Named moves come first, each a turn or a mirror and shown by rows before and after it. Which of them, in which order, take the first row of each pair that follows to the second? Write the first one first, as in the answered first pair.
J_929 (before -> after):
[36 13 37 -8 -4 11 -9 13]  ->  [-33   3 -33   2  24  -4 -11  -8]
[  2  37  -5  14  30  -6 -19  20]  ->  [  4  35   1  12  25  -3 -22  28]
[-21  -5 -30   0  -2  -1   0  -1]  ->  [ 17   0  14 -13 -23   5  -3   9]
[  4 -28   6 -24 -32  20   2  17]  ->  [-23 -33 -21 -22 -22  13  -1   8]
J_473 (before -> after):
[-17  22  10  -9 -10  12  14   1]  ->  [-18  20   6  -1   3   1  22 -12]
[ 13  10   2 -10  16 -11  -4  -9]  ->  [ -6 -11 -21   1   6  -2  -3   0]
[-15 -43 -29  -7  10  -1  30 -33]  ->  [  1 -34   7 -31 -45  25  12   5]
[-17   6  -1 -13 -11   9 -14  30]  ->  [  2  28  19 -14  21  -5  -7   4]
J_387 (before -> after):
[ 10 -14 -14 -11   5   7 -52   2]  ->  [  4 -33 -20   2  -4  13 -36  10]
[ 14  -7  -3  35  13 -16  26 -20]  ->  [  6  -6   0  28  -4  -8  38 -22]
[  0 -22  -6  -8 -11   2 -26   5]  ->  [ -4 -21  -3 -10 -16  10 -18  -1]
[ -3 -24 -18   4  -8  11   8   7]  ->  [-17 -13 -11 -15 -13  11  12  -4]
J_269 (before -> after):
[ 22 -12  -6 -12  16  -8  15 -11]  ->  [ 29 -17   0 -15   6  -5  19 -10]
[-13  -4  12 -13 -10  14   3  18]  ->  [-21   4   8   2   2   5  11  22]
[ -7   6 -17  28  28  -6 -10  -5]  ->  [ 10 -14 -14   6  19   6 -31  -8]

(2 to 3 moves a pair)
[ 40  -4   7 -28   7  -1 -65 -11]  ->  [ -4 -71 -36  -3 -20  10   8 -17]
J_473 J_387 J_387
[ -8   5  13 -21 -23  11   0   4]  ->  [ 14  -8  17  -9 -18   7  15   4]
J_473 J_473 J_929
[ -9 -22  -7 -35  -5   2  33 -33]  ->  [ 24 -22 -22   5  37 -18  -3 -18]
J_387 J_387 J_387
[  9   2  -4  -3  -9  -9 -22  19]  ->  [ 13 -16  -8   5 -16  -6   8  10]
J_473 J_387 J_387
[ 47  -1   3  16  26 -13 -14 -13]  ->  [-12 -31 -20   4 -38  17 -10  16]
J_929 J_473 J_387
[  2 -30  -9 -14 -49  23  37 -16]  ->  [-45  10 -27   5 -22  14  46 -17]
J_269 J_473 J_929
[-29   7 -26  -7   6  -4 -17   5]  ->  [-19 -20 -27   8  -9  -1  -8  20]
J_929 J_473 J_473
[23  4 24 31  1 -5 16 23]  ->  [ -9 -36 -29  19  -1   2   8   4]
J_929 J_269 J_387
[  2   9 -39  16  38 -14 -47   3]  ->  [ 24 -22 -25  25  -4   5 -44  39]
J_929 J_473 J_473
[-26 -29 -22 -14  -1   0  59 -47]  ->  [ 10 -11 -27  12  63 -31   0 -41]
J_387 J_387 J_387
[-40  -3 -29  -7 -11  10   6   2]  ->  [  6  31  21 -15  13  -3  17 -23]
J_473 J_473 J_929
[ 20   3  33  -6 -15   3  17  -7]  ->  [ 29  -9  29 -12 -13   6   1 -17]
J_929 J_269 J_929
[ -6  34  -2  -9  29 -14 -21 -15]  ->  [-19 -23 -13  12 -25   4  34  10]
J_387 J_387 J_387
[-50 -12 -27  -8 -35  15  -4  27]  ->  [ -4  -2 -18 -25  44 -17 -16 -48]
J_473 J_473 J_269
[ 21  14   5  -4  33   0 -12 -13]  ->  [ 23  -7  13 -19  -3  20 -25  -9]
J_473 J_269 J_473
[ -4 -33 -34  -1 -41  -1  22  15]  ->  [ 45  21  30 -29 -14  -7   3  -2]
J_473 J_387
[ 25 -22 -19  17  36 -27 -19 -11]  ->  [ 39   6  43 -22  -8  -9  -3 -12]
J_473 J_387 J_473
[-31  -4 -33   9  -9   4 -26  11]  ->  [ 13  32  16  20  26 -19  13  -3]
J_929 J_269 J_473
[-20 -34 -41   8   9  -5  12  -4]  ->  [-19  24 -12  26   0   2  15  39]
J_473 J_269 J_269
[ 41 -39  -5  53  -2   1  21  19]  ->  [-35  17   8   5 -22   3  63 -18]
J_387 J_269 J_387
[  2 -40  -5  -7   8  -3  14 -41]  ->  [-32 -13 -10  22  -6  -2  38   3]
J_473 J_269 J_269
[-39 -18 -20  14 -26  16  28  15]  ->  [-27  11 -19  24  45 -20  13 -23]
J_473 J_387 J_473
[-12  51  21 -21  11  -8   0 -25]  ->  [  0 -26 -33  -2   4   8 -52   9]
J_387 J_473 J_269
[ 14   9  24 -33 -22  33 -33  -9]  ->  [-24  45  -7  30  36   6  -5   5]
J_269 J_269 J_269
[ 12  -1  32 -37 -38  -1 -13 -20]  ->  [  5 -34 -33  12  21 -30  -8 -24]
J_387 J_473 J_387
[ -9 -34  23 -61 -32  21  -5 -18]  ->  [-57  27  25  -7 -29  13  40  29]
J_269 J_269 J_473
[-24   7 -24   5  20   0 -46   6]  ->  [ 9 34 33 11 -9 10 -8 35]
J_929 J_269 J_269
